(in the rows, 128 means zero)
One turn or mirror swaps these rows in pairs. Which row does each one swap with?
The rows were stretched afterwards, more along some directions than others.
k_94: [111 132 122 122 134 106 133 107 107 114 121 105 109 126 178 116 104 164
 125]
k_888: [105 134 144 127 134 109 107  89 120 115 105 118 114 132 164 116 116 148
 125]
k_840: [104 141  97 122 119 149 122 102 144 126 148 138 171 129 113 145 146 124
 101]
k_926: [129 137 139 151 124  93 127 150 133 162 162 184  96 108 132 127 144 134
 147]
k_751: [108 136 125 128 145 108 128  94 125 128 104 112 113 122 169 131 106 144
 123]
k_107: [168 103 102 117 135 142 115 143 101 146 152 132 107 157 126 137 169 149
 126]
k_348: [146 126  89 130 114 152  91 147 112 148 159 124 123 166 142 147 177 132
 115]
k_804: [137 119 120 143  94 137 135 137  95 105 137  97 126 130 111 119 117 147
  98]
k_175: [149 133 146 132 128 129 141 151  95 129 124  68  97 155 126 126 121 123
 143]
k_744: [116 150 147 155 116 134 128 163 106 140 138 168 134  72 155 104 137 115
 145]
k_537: [120 130 129 143 117 113 116 166 106 142 151 168  67 115 142 131 141 151
 133]
k_64: [108 109 130 166 111 127 124  97 119 108 106 141 160 141 119 131 145 117
 145]
k_185: [ 91 148 129 124 116 120 132 123 130 117 128 112 101 126 185 124 110 153
 128]
k_402: [ 96 137 140 169  96 116 122 113 114 105 113 144 148 127 151 133 152 108
 145]
k_339: [109 139  95 129 129 147 130 104 141 125 148 133 166 140 112 159 137 128
 105]
k_677: [113 165 138 156  93 148 156 149 124 140 157 141  94 114 190 122 147 139
 131]
k_211: [110 139  92 129 130 148 104  85 137 123 116 130 177 132 109 155 126 132
 101]
k_162: [152 108 119 139 106 148 134 140 104 121 143  97 129 151  98 133 126 143
  89]
k_472: [125 146 114 133  85 113  97 123 129 126 104  87 184 139 150 100 129  93
 112]
k_161: [127 150 132 144 121 158 129 171 116 145 144 159 133  89 144 114 153 110
 139]
k_559: [124 129 123 121 140 102 131 116 130 122 119  93  95 129 171 130 107 158
 133]
k_589: [158 123  97 121 129 139 102 131 110 153 153 128 128 146 146 138 174 122
 135]
k_491: [114 169 126 149  95 155 168 148 127 138 160 115  98 129 184 129 156 120
 128]
k_514: [123 135 146 147 102  98 118 115 129 144 100 126 177 121 138  82 105 104
 109]
k_225: [129 132 145 152 130 120 135 136  93 121 126  83 103 150 104 130 123 128
 148]
k_5: [ 97 148  95 130 122 156 117 108 137 108 132 147 154 120 112 153 143 143
 103]
k_610: [119 160 143 156 108 157 135 166 120 137 148 171 135  93 127 132 147 111
 149]
k_307: [135 133 132 148 127 133 134 126  94 127 130  68 130 167  97 141 134 113
 137]
k_800: [107 137 136 166 110 146 140  90 115 125 115 139 161 162 137 138 160 111
 137]
k_812: [129 114  93 124 134 150 113 120 140 117 136 145 159 119 105 159 136 143
 107]
k_839: [127 156 148 151 123 141 144 168 116 149 133 162 113  86 147 113 153 104
 139]
k_160: [134 120 140 152 127  77 105 133 115 146 148 166 110 103 124 126 129 127
 146]
k_536: [172  97 133 124 130 109  92 142 100 134 129 168 110  68 138 126 137 153
 119]
k_34: [122 124 133 158 112  96  96 156 113 143 153 174  99 109 145 125 138 142
 130]
k_862: [104 149 113 127 120 152  92  98 153 130 128 163 182 119 123 134 145 117
 102]
k_985: [134 151  85 122 108 163 107 155 123 156 163 128 108 164 131 150 175 129
 118]
k_465: [111 125  93 116 115 163 112 121 136 111 137 121 163 144 106 154 130 139
  93]
k_748: [104 152 118 115 134 116 134 112 124 116 114  93  96 131 175 122 118 155
 120]
k_761: [118 143  92 122 120 154 119 107 140 121 143 130 164 140 118 162 133 140
 101]
k_76: [108 173 144 152 108 150 124 169 121 152 149 166 121  83 162 108 149 110
 141]
k_620: [129 154 134 153 114 136 129 124  93 121 119  88 122 152 103 129 139 126
 142]
k_778: [101 133 129 122 125 102 128  98 110 110 122 110 109 119 170 109 111 162
 125]
k_903: [131 123 126 133 110 102 117 124 145 147 100 105 167 126 151  85 116  92
 121]
k_127: [146 159 120 138 115 117 109 108 141 155 152 113 118 140 127 165 159 117
 140]
k_931: [136 123 137 145 126 143 122 137  85 118 131  86 111 157  93 137 135 129
 127]
k_584: [117 134 128 121 135 109 139 115 119 119 124 109  97 128 177 134 106 161
 124]

k_402 swaps with k_472
k_800 swaps with k_514
k_339 swaps with k_94
k_536 swaps with k_127

